One vector is turned by the same rotation once a tick. Each row is the vector after some number of ticks, and that number follows the row.
The counts run from 0 to 545.
[121 148 136  68 116 122 108 133 105 121 104 167 140 143 137 147 129  91
 159 171 158 104 169 148 123 156 140 108  97 111 117 115 188  91 106 161
  92 188  92  82 127 135 171 143 141 138 150 154 101 148  95 107 139 147
 144] => 402
[133 158 123  72 119 109 122 129 122  95 118 161 147 148 109 139 149  97
 137 164 147  96 147 120 108 142 128 109  98  92 117 142 184  82 110 159
  93 181  66 124 153 118 166 162 152 128 141 143 110 138 126 125 125 129
 150] => 456
[ 95 146 104  97 133 121 122 125  95 100 132 163 142 153 103 143 102  81
 161 180 133 114 130 151 123 133 156 128 114 100  78 127 175  76 111 137
  93 154 114 131 159 112 179 167 135 120 171 148 125 134 117 147 102 116
 111] => 329
[ 92 170 109  85 117 137 118 106 122 107 135 166 145 162 110 146 115  73
 150 176 127 103 149 146 124 125 138 136  91 101  92 150 174  77 124 145
 109 151 104 165 179  98 172 158 169 106 154 136 127 148 118 156 110 129
 127] => 189
[101 136 119  82 131 131 129 127 118  95 138 167 154 139 104 148 118  77
 152 183 126 114 135 135 100 124 137 115 123 107  70 146 167  87 112 181
  94 155 100 137 166 141 182 175 127 117 143 141 112 139 127 145  98 136
 131] => 328
[109 148 114  69 117 104 141 111 138  75 140 157 157 131 111 127 138  91
 158 170 130  82 135 124  88 133 149 110  97  99  90 134 164 108 121 128
  80 162  97 114 155 135 162 169 138 157 151 142 125 141 135 146  91 108
 116] => 253
[108 143 140  97 117 132 111 130  97 120 113 162 147 138 124 155 121  64
 176 170 125 113 137 139 116 130 123 106 101 100  86 118 179 109 108 170
 106 165  97 115 132  98 200 153 115 132 175 153 110 154  96 125 103 105
 112] => 440
[ 94 155 138  78 116 120 117 118 124 111 105 166 155 126 133 135 121  55
 170 176 118  98 137 150 104 148 155 132 115 120  83 111 169 107 132 128
  87 158 111  88 140 123 171 146 123 137 169 149 113 156  97 136 109 123
 104] => 51
[ 85 146 103  88 140 147 127 106 128 100 136 172 149 145 113 151 129  76
 151 180 130 113 138 139  97 141 134 127 102 121 109 145 181 107 108 167
 107 160 109 147 185 142 184 182 164  97 154 146 109 154 117 149 110 130
 126] => 298
[115 148 129  91 122 129 117 138 134 116  99 159 149 132 125 155 131  94
 152 161 130 120 140 131 113 140 131 108  80  86 121 132 180 113  90 183
 100 185  96 129 161 111 175 161 142 132 153 151  98 156 108 122  91 114
 130] => 124
[108 159 126  61 135 136 106 118 109 123 129 160 140 172 146 136 118  79
 168 182 144 109 160 158 131 156 136 111  78 119 121 123 180 117 101 132
 117 174 120  91 131 140 164 149 167 125 168 134 126 159 120 123 143 127
 125] => 488
[ 94 151 118  88 142 129 118 112 109 105 169 149 143 183 102 138 119  80
 150 185 142 104 141 147 115 129 140 103  91 113  99 141 170 100 111 162
 112 150 112 149 171 126 179 168 161 116 165 137 123 148 125 131 116 130
 124] => 42
[115 141 115  73 138 103 120 118 110 101 138 152 158 157 140 120 112 102
 169 167 159  94 136 148 108 139 161  97  81 109 100 115 168 114 101 129
  92 174 119  94 142 146 154 162 132 152 173 137 118 142 118 128 101 111
 123] => 514
[127 166 137  68 118 115 111 124 117 112 122 133 151 159 142 139 129  81
 162 169 151  93 145 136 125 147 116  92  70 107 127 123 177 120 108 151
 121 178  92  83 130 111 180 133 147 151 184 154 117 172 108 123 124 116
 134] => 119
[ 99 148 110  71 137 131 134 142 129  90 123 170 147 143 103 153 104  74
 137 180 129 133 137 133 103 134 144 119 114 128  93 138 178  87  96 167
 111 156 116 127 164 142 183 168 129 114 157 145 139 138 130 167 102 142
 142] => 498
[113 157 127  43 120 120 119 123 133 107 111 173 140 118 121 136 152  85
 142 185 128 105 152 128 109 141 138 126 110 102  88 139 175  82 126 128
  96 168  86 108 152 128 155 170 149 134 127 141 128 134 141 153 111 113
 129] => 196
[114 153 124  51 126 106 147 127 134  69 141 142 154 138 111 125 121  89
 137 177 141  86 131 134  80 139 141 128 114 112  88 143 179 110 120 146
 102 153  96 103 144 146 173 177 129 133 167 146 118 154 138 158 118 127
 128] => 479
[111 143 111  72 126 107 120 129 121  79 113 158 146 143 125 120 136 103
 148 180 139  87 144 149 102 150 160 120  93  87 101 131 177 108 101 132
  87 183  96 115 154 129 157 186 154 131 156 142 100 140 120 140 106 101
 117] => 87
[ 99 153 116 107 132 122 107 117  85 107 128 170 144 167 108 138 115  69
 176 177 140 115 138 152 142 137 122 111  90 111 108 121 167  96  96 140
 111 158  97 122 155 110 179 157 159 126 168 164 135 149 118 139 112 101
 119] => 269
[114 147 126  73 130 125 127 101 121  89 149 144 148 157 121 136 145  83
 153 173 129 105 146 123 107 131 108  92  76 102 126 142 169 133  97 173
 114 167  94 115 155 122 164 176 171 130 164 151 123 169 133 138 103 108
 133] => 490
[111 154 138  99 120 159 122 104 124 120 114 169 150 137 131 168 142  60
 163 166 122 117 144 147 115 139 116 116  83  99 119 128 179 130 118 179
 107 167 105 121 167  95 178 144 142 123 170 158  99 178  90 137 100 122
 120] => 410
[126 166 121  82 118 122 134 114 118  94 127 155 155 146 137 136 120  86
 147 158 159  95 130 142 106 159 124 118 106 119 143 114 188 113 119 143
  95 174  99  91 153 139 177 121 132 142 177 167 109 177  90 141 139 136
 135] => 315
[100 167 110  87 115 135 128  98 130 103 113 167 139 134 127 151 117  63
 155 175 125 100 129 154 115 140 151 127  99 112 111 133 169  89 116 115
 100 160 112 120 168 103 163 129 154 129 158 152 139 163 108 165  98 110
 114] => 446
[107 161 113  70 116 131 136  98 129 108 138 157 167 148 124 143 105  59
 156 178 132 102 133 141  97 138 151 131 107 140  96 126 165  95 141 123
  96 146 126 105 171 135 178 125 138 140 168 141 140 154  95 157 119 155
 117] => 503
[118 168 139  74 116 121 133 102 107  95 144 144 155 143 113 137 139  56
 146 182 117 102 129 123 105 120 105 123 109 126  84 148 164 106 145 166
 119 138  90 104 146 115 194 162 131 131 165 151 126 157 120 148 127 135
 127] => 248
[113 152 140  76 128 153 100 104 133 131 125 165 154 142 140 166 133  57
 171 174 129 117 156 149 115 139 123  94  80 124 122 122 169 118 118 169
 112 159 111  99 160 131 173 140 145 135 162 146 128 170  96 122 110 142
 131] => 40
[ 94 152 119  99 124 133 107 122  84 125 145 160 142 185 120 139 113  61
 177 180 144 114 147 159 134 137 131 104  90 118 100 131 169  79 115 156
 117 153 102 128 153 105 184 141 146 123 175 154 125 155 103 130 128 134
 131] => 43
[ 86 147 116 113 133 149 108 107 111 120 125 176 146 144 142 151 132  69
 172 184 130 111 146 168 127 156 126 121  91 108 118 107 184 125 104 145
 102 164 117 110 161 130 178 145 152 112 168 151 113 162  87 135 119 107
 103] => 409
[100 135 119  88 140 147 129 103 132 101 129 170 149 137 126 147 135  80
 153 177 125 113 133 151 104 151 144 123  88 107 119 138 179 134  94 159
 103 173 114 127 164 137 166 185 156 104 154 145 120 152 116 151  87 105
 122] => 464
[106 156 116  85 132 137 130 122 115  97 134 164 155 135 123 149 109  54
 152 175 138 121 129 148 110 147 135 126 125 143  90 121 169  86 123 147
 110 151 116 102 144 148 198 132 113 127 184 155 130 148 108 164 127 145
 129] => 443
[108 155 119  71 104 112 147 112 140  83 128 143 142 142 113 134 121  89
 134 167 139  94 113 118  85 126 149 131 106 100  99 143 178 102 119 131
 105 163 105 128 161 109 173 148 130 127 171 152 120 173 124 178 102 124
 123] => 53
[103 159 128  98 122 131 106 111 100 135 126 157 139 174 135 142 121  82
 169 178 145 112 152 161 135 142 131  99  73 103 113 124 184 117 111 140
 105 163 120 108 147  99 172 133 158 124 186 145 121 166  96 123 124 114
 126] => 209
[127 151 121  89 122 107 124 114 106  97 131 152 167 165 122 130 124  94
 161 170 155  88 144 140 120 146 129  89  92 105 130 110 173  92 110 144
  93 173  82  97 150 124 174 137 129 156 173 160 117 155  97 124 118 133
 141] => 345
[102 133 104 109 146 125 127 119  97  88 149 171 154 163 100 139 113  86
 158 177 148 116 139 150 112 145 142 101 102 102 108 116 172  94  91 164
  90 167  93 134 170 143 180 164 148 131 157 154 118 140 112 150 100 121
 130] => 12
